The rows of D fall into 3 groups, and each row is roughly a mix of its group's hidden directions; one row fits no group.
D:
[[-48  17 -17  24   0  14 -20 -24   4 -28]
 [ 25 -42  20   0  14 -25  21  24 -28   8]
 [ 21  -9  22 -41  11 -33  12  29  18 -15]
 [ -8  -4 -18  33  -1  47 -22 -17 -30   5]
 [-19  -5  24 -13 -19  27 -31  46  -2  10]
 [-10  44 -31  -7  16   6 -16 -37  15 -17]
 [-14  15  -8  -3  19  50 -44   9   4  -4]
 [  3 -10  12   4 -39 -25 -31   2  29  36]
 [-34 -31  11   9 -12   8 -24   7  -5  47]
 [-35  49 -11 -14  -8  -4 -20 -17  27   0]
 [-28  24  -2   8 -29 -42 -27  -7  25   3]
 [  9  14   2 -31  19  25 -26  43  22 -12]
 [-29  34 -16  -9   4  18  10 -33  -7 -39]
 [  3  30   3 -26  24  29 -31  28  19 -21]
 [-29  21  35 -16 -16  35 -20  19 -20   1]
 [-22  15 -10  38  -7  27   6 -31 -37   8]
 [-15   7   4   1  13  26  -7 -35 -48  26]
 [ 25 -36   8  -3   4 -13  50  -6 -24  15]
 [  9  -2 -12   7  36  16   3  40  39 -23]
 [-31  39  -9 -20   0  15 -42   8  10  16]
 [ -9   2  23   1 -14 -15 -21 -29  -7  55]
 [-35  34 -14   3  -7 -16   2   9   7 -50]
 [ 30 -24 -17   0 -11 -42   5 -32  24  10]
 [  0   9  -4  39   0 -16  17 -53 -21   2]
 [ -8   6 -34  -2  49  20 -11   8  -4 -34]
 [-25  23  -1   8 -12 -49  18  -7 -25 -25]
 [  8 -43  -3   6 -13  13 -14  38  31 -24]
 [ -4  37  -5 -16 -15  26  -7  28  36 -29]
 [ 40 -11   2 -12 -24 -32  12 -28 -12  30]
 [ 19 -22  21   0   7  -4  32  -7 -52  18]
 [-32  35 -17   5   5  12 -14 -40  14 -27]
 [  7  17 -33  13  -1 -43   0 -39  17  16]
 [-20  44  -4 -13  -2 -26 -24 -16  37  -2]
 [-35   7  17 -44  -6 -20 -35   1  11 -11]
 [-11 -15   9 -32 -22 -42   8  -5 -13  38]
 [-35   0  -1  -3  44  36 -17   4 -20  18]
 [ 37 -36   4  -5  -4 -14   3  36  32  14]
 [ -1  14 -16  -1  24  43  -7 -40 -21  21]
 [ 30 -14  -3 -18   9 -32   7  23  48  -6]
 [ 23  -7  24  -9 -39 -11 -12  19  29  35]
 [-26  50 -17  13   3  25 -30   0  17  -5]
 [ 28 -39   1  37  -1   5  35   4 -19   9]
 [-18  40  -2 -10   8  22 -31 -31  -4  31]
 [ -9  23   9 -40  -6 -49   1  -8  22  12]
 [-33  22  -5 -14 -33  -2 -36  34  -9   6]
 [  3  -1  15 -20  15 -40  28  19  26 -34]
 [  7   0  15 -10 -15 -41 -24  27  24  35]
 [-19  54 -16  -7   8  15 -12 -29 -23   2]
 [ -5  15 -11  36 -25 -19  27  -8   1 -45]
 [ 21  31   0 -46 -14  14 -39   6   5   4]
 [-10 -18  16  -6 -23 -56  20 -16  11  15]
 [ -5  30   9 -12 -10  14 -33 -22 -11  48]
 [ 41 -23  16 -19  31  17  15  28  -2  19]
 [  1  20  -4  23  20  17 -25 -19  35 -40]
 [ 41  -4 -22  -8  50  -9  19  -2   9  10]
 [-26  31  24  -6 -27  -5 -28 -16 -15  34]
 [ 15 -35   2  24 -16 -24  44 -17 -20  -1]
 [ 33 -45  17   0  -4 -16  31  21 -18   5]
 [ -5 -16 -19  34  -6  45 -28 -10 -17  22]
 [ 15 -41  15 -16 -11 -37  35 -10 -17   0]
 [ 17 -24  15   4 -18 -55   6   5  16  26]
 [-11   6   0  13 -42 -13  -1 -47 -30   9]
 [-24  30   1  -6   3  40 -11 -15 -44  -6]
 [ 17 -13  18 -30   5 -51  26 -15 -10 -11]
 [ -7 -12   2 -27 -17  18  -5  48 -39   8]
 [-17  22 -22  -2  -4  -8 -14 -59 -11  17]
 [-30  17 -23  14   6  29  -1 -39 -13  31]
 [-32  30 -19   9  20 -12  13 -28 -27 -29]
 [ 20  -3  -2  27   1  26  -9  52  -6  28]
 [  4 -38   0  21  -4 -32  33 -13 -34  -7]
 [-23  40 -17  17   6  43 -17  -6  -6 -22]
 [-18  37  -5   2  -9 -34  -5 -30  32 -23]
 [ 17  11  -5  -5 -29   1 -19  33  50  14]
 [ 53 -10 -14 -10   0  -5  16  29  33  -3]
 [ -6  41 -26 -10  14  -6  -3 -52  -1   5]
 [-18  49 -14 -11  -9  15 -43  -8   8  10]
 [-18  13 -18  29  -2   0  26 -53  -3 -16]
 [-31 -24  41  -3   4   8 -20  21 -35   7]
 [ 16 -36 -13  37 -14  -4  12 -29 -15  30]
 [ 17  -3 -36  20   0 -10  28 -49 -13   3]
 [  1 -45  13  17  -7  -1  37  -8 -37 -12]
 [  9  -7  -6  36  19  46 -21  -4   7 -33]
 [  9   5 -31  34   6  38 -10  -3  13  38]
 [ 29  10  -2 -16   2 -20  12  32  46 -24]
 [  0  -2   2 -30  40  45 -28 -12   5  -6]
 [-15  -2  28  -4  11   5  33   6 -53 -17]
 [-37  48 -15  -4  13  10 -11  -8 -13 -30]
 [-34  20  18  -5 -23 -22  -9  34   1 -35]
 [  5  -9   8 -21  11  36 -39  43  -8   3]
 [ 24 -22  17 -17  -4 -46  40  -4   1  -8]
 [ 13 -28  17   3  -6 -50  40   4   6  -1]
 [-34  34   1  -3  -3  28 -29 -24 -27  12]
 [  5 -34  18   2  27  29   6  34 -29  18]
 [-26   5  19 -22 -34 -34 -12  16  34   4]
 [-36  21  -2   1  -3  40   0   4 -12 -44]
 [ 29 -34  -4  26   1 -15  31  13  18  33]
 [ 21 -28   9   6  -8 -55  22   9  22   7]
 [-14  12  -8 -35  -1  27  16  23 -40  27]
 [ -4  15  -6 -33   8 -40  -1 -49  -2  -4]
 [-43  12  18 -24  43   4   4   4 -19  15]
 [ 35  34  -3 -17  13 -33  36  -2  -3  12]
 [-31  19 -22  10   5  51 -20 -11 -17  -6]
 [-19  28  -5 -34  15 -20 -18  -1  34 -32]
 [-35  53 -16  -7  -1   9 -20 -16  15 -14]
 [ 13  25 -26 -16  10  35 -40 -25 -12   7]
 [-22  33 -12   2 -19 -11 -45 -22  12  23]
 [ 13  -4   8  -2  26 -26  17 -23 -44  33]
 [-13   6  -8  15   1  30 -12 -36 -50  12]
 [ 23 -22  19   7 -17 -51  11   9  19 -24]
 [  9  -1  15 -19  -9  33 -36  48  -4   4]]
Here is one row of each group, with its name. Which group are the others in?
[ 43 -26 -28   0  30  29  14  -1  11   0]
(19)
[ 48 -15  12 -35  12 -24  17   9  -3  23]
(122)
[ 27 -33  12  22 -11 -42  31  -4   5  11]
(124)

[ -4   6  -6  25  -5  14  14 -40 -44  29]
(122)
[ 41 -31  -6  32 -16   3  16  28  19  10]
(122)
[ -1  -9   3   2   7  40 -50  28   3 -19]
(124)
[-12  34 -29  -5   8  27 -40 -13  22 -14]
(122)
[ -1 -12 -11  26 -10  47 -28   2 -27 -26]
(122)
[ 31  20 -23  -5 -29  14  17  11  41 -19]
(19)
[ -9 -30  -8  46  -8  29 -35  -4  -9   8]
(124)
[ 28 -32   1  22  14  25  39   1 -22 -18]
(124)
[ -9  48   0  -8   8   8   9  22  22 -43]
(122)
